First come named moves, each a turn or a mirror, each shown by rows before and after it. For each pair of rows after them, which moves, in which order, take the first row to the second? The first pair is done for you.
move q_390:
[ 11.1 -10.6  -1.3   8.0   4.8  13.0 -17.1   1.1] |-> [ 11.2  -8.4  -1.7   9.7   3.7   8.7 -18.8   0.9]
[  6.9  -3.9   9.4   1.6   8.9   1.3 -31.1  29.7] |-> [  5.9  -8.0   9.0  -3.7  12.5  17.1 -22.0  31.3]
[-11.8   7.4   1.7 -10.6  -5.3   1.3  10.2  -2.8] |-> [-12.1   8.9   2.2  -6.9  -7.4  -8.2   5.0  -3.2]
[ 3.0  7.1  2.4  6.0 -6.3 13.0 12.8 10.5] |-> [  3.6  13.3   1.8  13.6 -10.5  -6.3   1.3   8.6]
move q_920:
[ -7.9 -10.5  20.7   9.2 -15.3   4.1  38.2 -14.2] |-> [-13.2  -7.7  -3.5 -24.5   6.2  10.3  33.6 -22.2]
[ -0.1   6.6   8.9  14.0   6.8  -6.4 -32.3  -5.6] |-> [ -1.0   2.4   5.7   6.7  13.3  -6.8 -31.6 -12.7]
[-2.8  5.6 12.5  1.3 -7.0  1.8  2.6 -7.0] |-> [ -4.3   5.2   4.6  -7.2  -0.4   1.8   2.9 -11.5]
[ 13.0 -12.3  -4.0  10.9  -0.8  15.7  12.7 -22.3] |-> [ 10.6  -3.6 -18.2  -5.2   6.5  26.5   6.3  -9.8]
move q_629:
[ -8.9  -3.6  -3.2 -27.5   3.1   0.0  18.4 -12.7] |-> [ -8.6  -6.1   3.5 -18.1   3.0   7.8 -17.4  23.4]
[ -3.5 -25.1  17.7  16.0  26.6  13.2 -37.0   4.5] |-> [  2.5 -19.6  30.6  36.4  -1.7  10.8  16.8 -17.0]
[ -0.8  -4.3  -1.9 -15.6  11.7   9.1   8.9 -10.4] |-> [ 2.0 -5.4  6.1 -3.0  7.2 15.8 -8.9 13.5]
[  9.1  -9.7  -3.5  -4.0   8.8  16.6  17.2 -16.9] |-> [  8.1 -11.0  -4.3  -6.1  16.9  21.3 -11.0   3.3]
Pairs:
Each pair is 2 to 3 moves apart.
[ -3.5   4.1  -5.0   4.8 -22.6 -11.2  10.4   1.6] |-> [ -7.5  -1.8 -17.3 -20.8  -2.4   0.4   7.9  -4.6]	q_629, q_390
[  3.8   5.1  -7.8   6.9   1.1  -5.0 -28.3   0.9] |-> [  5.1   2.2  -8.8   3.6   0.5  -8.4   1.1 -27.5]	q_629, q_920
[-15.5   7.4  11.4 -10.7   3.7 -28.6   2.4   0.1] |-> [-18.8   5.6   6.7 -26.0  10.6  -0.2  14.1   8.2]	q_920, q_390
[ 8.8 -9.4 -5.5 -6.8  9.4 38.4 -6.5  7.9] |-> [  9.2  -9.9 -10.1 -12.6  10.4  33.2  11.9 -10.5]	q_629, q_629
[  2.5  -5.2 -10.7  -8.7   6.4  21.2  -7.4  17.3] |-> [  1.4  -4.0 -14.6 -15.3   7.4  14.8  14.0  -5.4]	q_629, q_629
[  9.2 -25.1  -1.5   6.8   0.5   7.7  -9.9  -7.5] |-> [  8.7 -12.4  -2.8   7.9 -13.2  14.7  12.3  -4.9]	q_920, q_920, q_629
[ -2.6 -18.7   6.0 -16.2  23.3  14.0 -16.2   2.4] |-> [  1.6 -20.9  22.8   7.8   1.6   1.5  16.4 -20.0]	q_920, q_920, q_629
[  6.2  10.5  12.3   7.8  11.2  -9.9 -13.7  14.6] |-> [ 7.4 10.7 13.8  5.8  6.0  2.2 25.3 -3.8]	q_629, q_390
[-3.1 11.1 -4.8 -9.8  0.3 10.4  0.4 16.9] |-> [ -0.8  12.2   5.3   3.5 -10.8   4.1  10.0  11.6]	q_629, q_629, q_920
[  2.8  23.2 -25.8  -9.2  -6.3 -11.6   0.5   2.0] |-> [  9.3  12.6  -1.3  20.9 -17.2 -21.1  -0.7   0.4]	q_629, q_920
[ -2.3 -16.2   6.2  10.2   2.0   1.2  19.0 -12.7] |-> [ -5.2  -2.6  -4.4   8.1   3.7  -6.7 -19.9  18.2]	q_920, q_629, q_390
[  3.8 -10.9 -14.3 -12.3  19.6 -13.3 -28.6 -13.6] |-> [ 12.3 -14.6  13.8  17.9  -9.0  29.3  -2.1  16.5]	q_629, q_390
[ 21.1 -16.6  -6.7   6.7   8.8  30.5   5.8 -27.8] |-> [ 20.5  -2.6 -14.0   4.9   0.2  46.4   1.2  -0.6]	q_920, q_629
[  2.8   9.8 -15.2  -7.9  -1.0   2.3 -15.0   3.3] |-> [  5.6   8.4  -5.4   2.1 -12.4  -7.9   7.7 -15.1]	q_920, q_629
[ 11.7  -4.9  -9.6   4.0  18.0 -15.9 -25.6 -22.1] |-> [ 19.0 -17.5  10.0  11.7  11.7  29.3   2.8 -13.0]	q_629, q_390, q_920
[ -6.8   0.5  12.6  16.8 -15.3  -3.5   0.1   5.7] |-> [-11.6   3.0 -13.6 -17.5   7.9   2.5  -4.9  -2.6]	q_920, q_920
